One turning vector, and how many steps it has turned
The counts run from 0 to 140.
[ -5  -4  -6  10  23 -14  -2 -11   1   0  -3 -15  12  13  -7   4  17 -22
  22  30  -7  -5  11  -9 -12  -5  -1  12  -6   4   1   4 -11 -11 -18   8
   0   9 -15 -11  -3 -17   0 -11] -> 23
[ 14  -7   3  27  13  -3 -18 -11   3  11 -16 -19   9  17   7   2   7 -20
   9  21   5   2   9   1  -5  10  -2   5 -11 -17   6  16  -6 -12 -24   8
  -6   5 -16   2   0  -6   1 -15] -> 140
[  4 -14   6   4   4 -10 -23  -7  -3  11 -18 -16   0   0   4   1  14 -18
  15   9  -8   1  14  -8 -14   7 -16   6 -16 -17  19   3 -10 -18   2  20
 -15   4   9 -11 -13  18  -5 -10] -> 122
[ 14   1  -1   0   6  -1 -11 -29  12   9  -8 -20   1  -3 -12   0  10 -24
  23  24  -4  17   5  -7  -5   2 -13   7  -6 -11   2   8 -14  -9  -6  18
 -19  10   2 -12  -5   4   4  -7] -> 70
[  8  -3 -10   8  15  -3 -13 -19  11  14  -5 -20   4  -4 -13  -2  12 -17
  25  21 -12  17   1 -10  -5  -2  -9  11 -10  -3   4   0 -15   1  -1  15
 -12  21   3 -22  -4  -7   9  -7] -> 12
[  3 -10   6   4   9  -9 -16  -4  -1   8 -18 -19   2   1   0   9  19 -13
  21   5  -7  -3   9 -13 -14   2 -22  -2 -15  -9  13  21 -21 -19  -2  11
  -6   6   5 -16 -19  11   1  -9] -> 119
[ -3 -21  -5  19  12 -16 -12   7   4   6 -16 -21   2   5   2   9  22 -14
  14   9 -12 -17  11   4  -7  -7  -9   7 -16  -9  15   9 -15 -19   0  13
   1   8  -5 -19  -7   1   4 -15] -> 34
[-12 -10 -12  13  -1 -10  -1 -15   6   6  -6 -11   4  -1 -11   0  23 -18
  21  21  -5 -13  -1  -7  -8 -12  -6  16 -11   2  17   1 -11  -6  -7  10
  -6  16  -5 -32  -5  -2   1 -21] -> 100
[  9 -13  -8  23   6   0 -23  -7   3  17 -22 -23   7   6   3  -4   9 -10
  24  17  -2  15   9  -5  -9  15 -11  -2 -17 -14   9   2 -13   0  -6  11
 -10  17   0 -10  -2  -4   9 -10] -> 6
[  6 -13  -5  21  31 -15  -7   6   4   2  -1 -14  16   7   4   8  20 -17
  16  12 -18 -12   3   1  -1  -5  -4  11 -16   4  11  14 -13 -13  -7  13
   1   5 -10 -15 -18  -8  -2   0] -> 30
[ 15 -13 -11  33  25  -6  -9  -1  13   5  -4 -17  19   8   5   2  13 -18
  18  15 -16   0   1   6   5   0  -2   7 -17  -1   8   9  -8  -2  -9  13
  -4   9 -10 -10  -8 -13   3   2] -> 87
[ 13  -1  -4  13  18  -4  -6 -25   8   2   2 -10  17   8   1  -5   8 -30
  20  31  -7  11   6  -1  -1   3  -1  13  -8  -2   6   0  -1  -5 -18  19
 -19   3  -9   0  -6  -8  -6   1] -> 77
[ -5 -15  -5  21  23 -14  -9   1  -7   1  -9 -14  17  15   6   2  21 -19
  15  25 -10 -11  16  -1 -11   3   2  12 -10   1   9  -5  -3 -13 -15  12
  -1   5 -15  -6  -5 -12  -3  -7] -> 26
[  9  -4  -5  10  10  -3 -12 -25   4   5  -6 -11  12   7   0  -9   9 -30
  19  33  -4  11  12  -2  -4   9   0  12  -6 -10   8 -10   2  -8 -14  22
 -21   3  -7   0  -1  -2  -5  -3] -> 75
[ 11   0  -4  15  22  -4  -1 -22  11   0   1 -15  16  12  -5   1   9 -27
  22  31  -7   9   5  -2  -1  -3  -3   8  -8  -2   0  11  -9  -7 -23  12
 -10   4 -14  -1  -4 -13  -1  -2] -> 79
[ 11  -3   8  -3  12  -6 -12 -23   7   8  -2  -9   2  -5  -4   5  10 -25
  18  13 -12  10   4 -10  -6  -3 -17  14 -10 -10  17  11 -10 -17  -3  21
 -22   3   7 -12 -18  17  -6  -7] -> 126
[ -5  -9  -9   9  10  -9 -14 -18   1  10  -9 -16   6   3  -7  -6  14 -21
  21  32  -8   6  14  -6 -12   3   0  16  -6  -4   9 -18  -3  -3  -7  18
 -13  16  -6 -15   2  -7   3 -12] -> 16
[  7  -8   6  21   1  -4 -19 -10 -11   9 -17  -8  17  13  12  -4  18 -15
  12  12  11  -4   3 -12 -12  16 -10   1 -13  -9  19  15  -4 -14 -19   7
 -12   1  -5  -4 -18   7 -11 -11] -> 55
[ -6 -11   1  13  -9  -8  -9 -17  -3   5 -10  -4   4   4   1   1  19 -20
  10  17   1 -17   2  -5  -8  -3  -6  18 -11  -8  28   1   0 -17 -10  13
 -15   4  -2 -21  -9  14 -10 -22] -> 45
[ 15  -7   3  12   3   0 -22 -11   1  13 -22 -23   3   4   0   1  16 -15
  20  11   4   8   6  -8 -11  12 -20  -6 -12 -17   5  22 -18 -13  -7  12
 -11   8   2  -9 -12   5   4  -9] -> 62
[ 12  -3  -5  12  14  -4 -10 -27   5   2  -1  -9  17   7   1  -8   8 -30
  18  33  -6  12   9  -1  -2   6   0  13  -8  -4   8  -6   2  -6 -16  20
 -20   3  -8   0  -3  -4  -6  -2] -> 76
[ 15  -7 -10  15  18  -2 -19 -14  10  14  -8 -16   9  -4  -4  -6  11 -17
  23  16 -13  20   0  -7  -1   6  -8  11 -14  -3   9  -3 -10   4   2  17
 -16  18   5 -17  -9  -4   6   0] -> 10
[ -9  -4  -1  10   9 -12  -4  -8  -8   3  -5  -8  17  12  -3   3  25 -15
  21  16   2 -12   0 -18 -14  -4 -11   4 -11   6  12  16 -16 -12 -19   0
  -1   6  -8 -20 -21  -3  -7 -14] -> 109
[ 16  -4   4  11   8  -2 -19 -12   1  13 -20 -20   7   3  -1   2  17 -14
  19   9   5   9   2 -10  -8  10 -20  -7 -13 -13   6  27 -21 -13  -8   9
  -9  10   2 -10 -17   5   2  -7] -> 61
[ 13 -13 -12  29  25  -5  -8  -1  17   7  -4 -21  16   7   2   3  13 -16
  21  14 -16   1   0   6   6  -4  -5   6 -16  -2   8  14 -14  -3  -7  12
  -1  12  -9 -14  -8 -14   6  -2] -> 88
[ 10  -3   8  10  13  -4 -14 -25   1   6  -4  -5  11  11   6  -2   5 -28
   8  24  -3   5   9  -4  -5   7  -3  17  -9 -13  17   2   5 -16 -21  17
 -20  -2  -6   2  -7   8 -12  -9] -> 133
[-12  -7   0  12   7 -12  -7  -5 -11   3 -10 -10  17  13   0   3  26 -14
  21  16   2 -14   5 -17 -17   1 -12   2 -12   3  12  14 -13 -14 -18   1
   0   6  -7 -17 -18  -2  -7 -14] -> 110
[ 17  -3  -2  26  14   4 -13 -11   9  12  -8 -17  18   9   3  -3   8 -14
  25  13  -2  16  -5  -8  -4   8 -15  -4 -19  -6   8  23 -15  -1 -16   6
  -9  12  -2  -6 -15  -6   3  -3] -> 2
[ 14  -1   8  12  16  -6 -13 -25   3   5  -1  -5  13  11   6  -2   6 -28
  11  24  -4   9   4  -5  -2   5  -3  17  -8  -9  17   7   3 -14 -22  15
 -21  -2  -8   2 -12   5 -10  -6] -> 134
[ -8  -2  -3  11  11 -11  -2 -11  -6   2  -1  -4  19  10  -2   3  24 -16
  21  17  -1 -12  -5 -17 -11  -5  -9   8 -11  11  14  16 -12 -10 -18   3
  -4   8  -6 -22 -23  -3  -8 -11] -> 108
[ -7 -11   0   8  -7 -11  -6 -18   4   7  -8 -10  -1   0  -7   6  19 -21
  12  15  -1 -16   2  -4  -8 -11  -9  17 -10 -10  22   9 -10 -18  -6  10
 -10   7  -3 -27  -9  12  -5 -25] -> 43
[  0 -23  -6  20   9 -15 -16   5   3   8 -14 -16   4   1   6   6  21 -16
  10   8 -15 -17   9   7  -3  -3  -6  13 -17 -10  23   0  -7 -16   3  19
  -7   5  -1 -21 -10   7  -3 -12] -> 36
[  1  -6   1  12  -3  -8  -8 -21  -3   4  -3   1  13   4   4  -3  18 -23
  10  16   2 -13  -4  -8  -4  -1  -6  20 -12  -3  29   4   3 -15 -13  14
 -19  -1  -1 -17 -20  13 -17 -16] -> 47
